Which row each row swaps with, under one turn or mirror:
The rows were stretched afterwards, more along some directions than others.
z_409: [ 15  -6  11   2 -12  -4 -12  10  -1   2  -8 -10   0 -15   4  -3]
z_466: [ 18   0  -4 -20  -5  -4 -11  -7   4   2 -10 -18  16 -20  -2 -21]
z_406: [ -3   6  -6  -3   2  -1  -7  -1  -4  12   3  -5  17 -14  -1   0]
z_716: [-13   9  15  -3  -1   5   6 -17   1 -11 -16  -4  -7  12   4   0]
z_842: [ -7  16  -5   0  -7   9   3 -10   4 -20   5  -9   0   1   7 -11]
z_787: [-10   4   3  -9 -25  -9  -5 -23   6  -4  -6   1   6  -2   2 -12]
z_725: [ 32  13  16  18  -5   1 -12  15  20 -11 -15  -8  -6  -6  -8 -13]
z_693: [ 27  18  -9  29  -4  18   7  -1   5 -26 -19   0 -21  -6  -4  10]
z_340: [  6   1   7   1  -4  19   3 -12  12  -4 -21  -7  -7   2   7   9]
z_975: [ -2  14  -4  17 -13  11  -1  10  -7  -8 -20   1  -8  -6   9   6]
z_996: [12  5  9  2 -4 -5  4 -4 -1 -3  0  8 -1 -6  6 11]
z_506: [ 36  18  15   6  -6   3 -14  12   9  -3 -12 -13   4  -2  -5 -26]
z_487: [-15  14   7  -4 -17   1  -7   7  -3 -15  -5   0  -3  12  -8 -19]
z_397: [ 15   4  -5  24   5  12   9  13 -13  -9 -11   3  -8   7  14  14]
z_982: [39  3  0 16 13  0  0  8  0 14 -9 -9  7 -9  9 10]
z_766: [22 10 22 -1  1  3  2 16  7 -3  7 -2  4 10 -7 -5]
z_508: [ -5  11   2   3   3   1   9  -7  -2   6 -14   2  -8   5  -5  18]
z_292: [-15   5  17 -14   7   1   8  -5  -3  -7  -4  -8  -4  15  -8  -4]
z_579: [-11   7 -18   3 -13  13   7 -18  -7 -11 -12  -2  -7  -7  16  11]
z_880: [  1   7  27  -7  -2   0  -6   7   2   9  -2 -19   3   2   8 -10]
z_648: [  6   5  -2  -7  13 -13  -3 -12  -2   1   4 -13  16  -9  -6 -13]
z_771: [  9  10  19 -11  -2  -8  -8  -2  18  -3   2 -14   4   5  -8 -19]
z_122: [ -6  12  -2  -7  -6  10   2  -4  -4   6 -11  -6  12  -3   4 -15]
z_504: [ -5  10  -1 -19 -10  -4  -4 -22  13 -14  -3  -6 -10  -7 -13  -7]
z_489: [ 25  -4  -3  12  15  -1   8  -5  -4   7  -1 -19  11  -3   7   4]
z_388: [ -5  22  -8   7 -12   4   1 -23  19 -21 -14  -4 -18   0 -18  -1]
z_51: [ 24  12   5  18  -1  14 -11  12  16 -10 -20 -10  -5   0 -16 -18]
z_622: [ -5  16 -13   6 -18   4  -7 -13  16 -26 -16   8 -23  -4 -12  -5]
z_465: [ -8  12  -4  -6  -4  12   5 -11   7 -27  -2  -4  -7  11   1  -9]
z_845: [ -9  10   9  11 -21  11 -10  -5   7 -17  -6   1  -8  10   0  -3]
z_510: [ 23  -5  -1  -9  18   1  -3 -14   7  12  -9 -12  11  -9   6   2]
z_320: [-22   9  -8 -18 -17   3  -6 -27   7 -19  -6   0  -5   4  -2 -16]
z_57: [  9   1   9   7   2   0   3  14 -18   3   1   6   8  15  13   2]
z_263: [ 15   9   5  11  -3  -6   1   9  -7   4 -21 -11  -3 -10  -2   5]
z_570: [-4 -4 -5 -6 -7 -9  4 -6  5 -6  4 -2  1 11  5  1]
z_434: [ 17   0   1   8  -1   0  -8  20 -11   5  -5 -14  12 -13   4 -17]
z_331: [ 15  23   0  20   1  17  -3   4   9 -22 -13   4 -15  -4 -12  -6]
z_782: [ 27  -1 -32  13  12   5   6   0  -2   2  -3  -3   7  -9  12  21]
z_267: [-10   6 -17   0   0   4   5 -18  -1  -4 -24  -3  -6  -6   8  17]
z_781: [  1   0   7 -18 -18   5  -6 -11   3 -11  -3  -6   5  -1  10  -9]

z_716 pairs with z_331
z_506 pairs with z_880
z_466 pairs with z_409
z_465 pairs with z_397

